500 stands for zero in the data rows.
Here are some numbered points:
[627. 494. 584. 613. 569. 405. 481. 443. 617.  85. 539. 705. 522. 539. 536. 542. 298. 567. 370. 480. 525. 320. 490. 410.] 0
[545. 439. 532. 513. 472. 417. 572. 561. 653. 389. 530. 604. 459. 696. 382. 570. 443. 542. 380. 441. 482. 447. 463. 434.] 1
[217. 405. 343.  96.   7. 827. 486. 786. 412. 520. 457. 106. 986. 659. 594. 512. 588. 423. 649. 361. 363. 704. 270. 631.] 2
[388. 515. 387. 379. 314. 661. 409. 600. 405. 527. 519. 367. 660. 519. 471. 482. 549. 360. 682. 434. 548. 567. 493. 596.] 3
[413. 345. 416. 614. 365. 393. 383. 465. 472. 715. 426. 436. 473. 462. 503. 418. 302. 424. 661. 477. 443. 516. 540. 381.] 4
[652. 570. 564. 773. 848. 344. 456. 142. 644. 366. 530. 642. 251. 396. 567. 431. 318. 560. 313. 750. 595. 530. 496. 601.] 5
[634. 444. 824. 732. 865. 390. 423. 187. 516. 441. 469. 581. 382. 311. 369. 405. 269. 550. 338. 739. 620. 391. 549. 594.] 6
[499. 403. 402. 372. 447. 565. 486. 649. 488. 690. 526. 510. 651. 695. 431. 583. 572. 574. 401. 398. 443. 524. 507. 422.] 7
[238. 416. 447. 119.  58. 863. 439. 735. 521. 320. 473. 101. 806. 660. 437. 553. 579. 412. 673. 347. 397. 596. 277. 661.] 8
[614. 583. 291. 689. 618. 320. 466. 419. 634. 592. 562. 675. 395. 567. 417. 508. 558. 537. 399. 606. 577. 484. 508. 385.] 9
[203. 364. 306.  22.   0. 800. 603. 882. 354. 484. 432.   8. 999. 653. 510. 540. 700. 418. 660. 365. 342. 630. 167. 691.] 10
[639. 546. 545. 754. 865. 393. 538. 193. 627. 567. 518. 626. 338. 266. 421. 469. 335. 546. 392. 764. 629. 440. 527. 605.] 11
[427. 578. 507. 548. 454. 585. 282. 595. 357. 530. 495. 504. 530. 483. 705. 441. 627. 385. 709. 527. 518. 374. 595. 528.] 12
[572. 605. 757. 679. 880. 449. 427. 110. 299. 448. 420. 696. 409.  52. 432. 357. 230. 535. 364. 814. 605. 527. 574. 562.] 13
[610. 365. 526. 541. 605. 406. 454. 545. 588. 561. 549. 538. 404. 564. 604. 511. 437. 506. 500. 428. 429. 495. 599. 367.] 14
[381. 361. 537. 413. 275. 547. 605. 593. 516. 334. 443. 313. 525. 653. 618. 497. 554. 450. 612. 380. 578. 503. 450. 444.] 15
[435. 520. 565. 679. 610. 426. 484. 336. 409. 236. 427. 607. 245. 323. 134. 359. 512. 387. 564. 692. 477. 437. 589. 490.] 16
[677. 453. 689. 621. 576. 357. 445. 280. 620. 527. 532. 679. 551. 529. 360. 522. 744. 620. 315. 494. 566. 478. 462. 454.] 17
[640. 648. 513. 579. 771. 420. 393. 327. 387. 678. 498. 647. 394. 455. 612. 474. 350. 540. 501. 551. 576. 300. 640. 501.] 18
[285. 457. 351. 171. 117. 744. 482. 710. 338. 622. 497. 251. 747. 650. 598. 502. 570. 391. 671. 358. 446. 566. 367. 658.] 19
[508. 449. 537. 405. 415. 457. 532. 659. 589. 549. 559. 431. 671. 616. 498. 548. 524. 514. 396. 389. 445. 480. 450. 464.] 20
[647. 392. 473. 588. 528. 353. 719. 304. 704. 564. 497. 734. 323. 537. 430. 517. 744. 588. 306. 491. 564. 621. 445. 412.] 21
[400. 701. 238. 811. 654. 391. 600. 501. 444. 533. 537. 539. 190. 305. 366. 342. 554. 427. 633. 760. 526. 461. 541. 525.] 22
[560. 349. 666. 410. 377. 491. 527. 582. 509. 450. 542. 592. 391. 491. 585. 609. 511. 595. 332. 390. 402. 399. 424. 490.] 23
[493. 469. 581. 367. 374. 409. 653. 620. 539. 397. 522. 438. 454. 721. 501. 559. 468. 558. 325. 345. 423. 541. 414. 540.] 24
[392. 530. 357. 348. 320. 722. 416. 607. 334. 640. 512. 327. 606. 575. 188. 457. 825. 371. 724. 443. 462. 597. 508. 588.] 25
[459. 422. 523. 294. 450. 526. 409. 505. 405. 577. 451. 359. 731. 357. 721. 529. 459. 579. 455. 437. 577. 406. 435. 574.] 26
[602. 436. 338. 597. 527. 317. 523. 519. 618. 439. 563. 590. 358. 533. 595. 538. 650. 516. 371. 480. 523. 377. 548. 429.] 27
[642. 460. 612. 595. 556. 421. 664. 325. 698. 392. 499. 708. 391. 551. 481. 553. 710. 636. 254. 508. 516. 489. 423. 381.] 28
[597. 430. 668. 609. 537. 318. 407. 396. 721. 371. 520. 619. 371. 485. 498. 511. 505. 567. 318. 558. 520. 495. 432. 310.] 29
Which two points above are nearest to each new point by angle? Their numbers follow each, smallest number first.
[561. 470. 500. 538. 513. 483. 536. 617. 555. 503. 568. 457. 440. 496. 474. 582. 599. 514. 457. 459. 547. 396. 557. 438.] 1 27
[629. 401. 436. 580. 512. 406. 544. 378. 583. 673. 521. 656. 362. 517. 561. 513. 516. 565. 392. 443. 453. 558. 508. 491.] 9 21
[597. 508. 421. 509. 569. 365. 518. 465. 579. 523. 530. 627. 541. 561. 374. 603. 649. 586. 400. 436. 486. 447. 486. 436.] 9 17
[536. 604. 509. 464. 645. 522. 359. 523. 409. 385. 442. 512. 609. 267. 394. 468. 406. 445. 614. 539. 580. 481. 654. 569.] 13 16
[394. 616. 442. 730. 586. 444. 425. 384. 396. 565. 467. 551. 301. 341. 584. 341. 488. 389. 588. 680. 491. 380. 545. 484.] 18 22
[587. 587. 600. 556. 527. 445. 528. 549. 541. 707. 551. 527. 271. 554. 633. 518. 374. 491. 457. 453. 435. 483. 601. 393.] 14 18
[563. 609. 632. 473. 518. 477. 549. 611. 431. 640. 525. 547. 451. 504. 596. 516. 368. 549. 454. 431. 550. 490. 580. 416.] 14 18
[658. 541. 381. 662. 730. 378. 533. 272. 673. 528. 551. 757. 354. 514. 496. 461. 366. 584. 355. 588. 535. 612. 482. 527.] 5 11
[381. 354. 269. 680. 459. 472. 566. 398. 494. 574. 427. 498. 445. 446. 534. 439. 355. 480. 611. 533. 477. 564. 536. 417.] 4 22
[385. 428. 336. 759. 504. 440. 448. 338. 396. 711. 427. 477. 333. 271. 468. 399. 493. 436. 619. 693. 564. 365. 515. 465.] 4 22
[406. 604. 714. 452. 389. 662. 539. 629. 304. 639. 502. 311. 529. 551. 398. 443. 645. 346. 735. 445. 481. 456. 491. 598.] 3 25
[382. 469. 510. 654. 426. 448. 478. 535. 448. 760. 442. 510. 425. 388. 502. 424. 494. 376. 683. 524. 420. 514. 599. 408.] 4 22
[520. 543. 660. 358. 468. 558. 471. 592. 502. 479. 508. 407. 589. 645. 491. 518. 557. 569. 515. 395. 574. 484. 517. 464.] 8 20
[550. 367. 457. 446. 411. 422. 557. 559. 649. 502. 523. 473. 418. 667. 736. 533. 393. 606. 374. 405. 468. 500. 471. 551.] 23 24
[412. 564. 270. 454. 415. 548. 357. 645. 271. 451. 487. 364. 577. 456. 597. 422. 579. 408. 746. 459. 382. 543. 542. 573.] 3 12
[531. 627. 610. 423. 653. 541. 377. 417. 350. 414. 479. 438. 567. 290. 642. 528. 480. 476. 554. 522. 695. 521. 618. 588.] 13 26
[524. 477. 736. 354. 442. 527. 529. 584. 528. 418. 502. 459. 634. 544. 587. 609. 471. 541. 474. 386. 560. 531. 522. 469.] 20 24
[397. 508. 518. 626. 452. 482. 549. 541. 525. 531. 494. 425. 408. 600. 422. 383. 602. 377. 747. 500. 501. 543. 551. 446.] 22 25
[519. 407. 138. 492. 441. 425. 533. 645. 673. 481. 557. 594. 503. 626. 605. 560. 504. 548. 420. 444. 471. 532. 471. 438.] 7 27
[545. 583. 690. 528. 699. 527. 266. 342. 321. 679. 481. 491. 625. 308. 387. 488. 583. 461. 585. 562. 536. 480. 666. 563.] 13 18
[560. 483. 442. 637. 625. 456. 422. 518. 642. 545. 589. 563. 389. 555. 404. 514. 472. 526. 461. 527. 508. 450. 566. 438.] 9 14
[612. 511. 574. 561. 591. 440. 598. 499. 625. 387. 539. 572. 505. 587. 526. 553. 531. 545. 402. 479. 526. 466. 529. 410.] 1 28
[585. 633. 574. 596. 774. 415. 326. 322. 315. 410. 460. 484. 479. 265. 464. 510. 532. 440. 552. 625. 572. 539. 638. 540.] 6 13
[579. 584. 482. 631. 807. 369. 367. 225. 399. 368. 462. 641. 289. 191. 487. 407. 386. 460. 447. 719. 528. 627. 618. 538.] 5 13
[469. 632. 814. 419. 550. 590. 244. 457. 322. 577. 486. 408. 605. 390. 588. 440. 429. 420. 640. 478. 548. 496. 598. 577.] 12 26
[616. 505. 581. 623. 577. 360. 661. 368. 661. 428. 516. 717. 361. 553. 528. 570. 512. 598. 362. 521. 532. 446. 482. 410.] 21 28
[392. 488. 597. 594. 350. 450. 448. 422. 392. 520. 410. 463. 492. 420. 531. 440. 479. 427. 670. 483. 424. 342. 508. 352.] 4 12
[551. 529. 383. 429. 500. 579. 408. 596. 494. 507. 522. 425. 589. 492. 721. 538. 515. 547. 494. 426. 564. 498. 502. 437.] 19 26
[567. 523. 460. 520. 638. 443. 562. 273. 463. 457. 386. 552. 655. 347. 698. 529. 363. 577. 402. 528. 546. 415. 493. 525.] 13 18
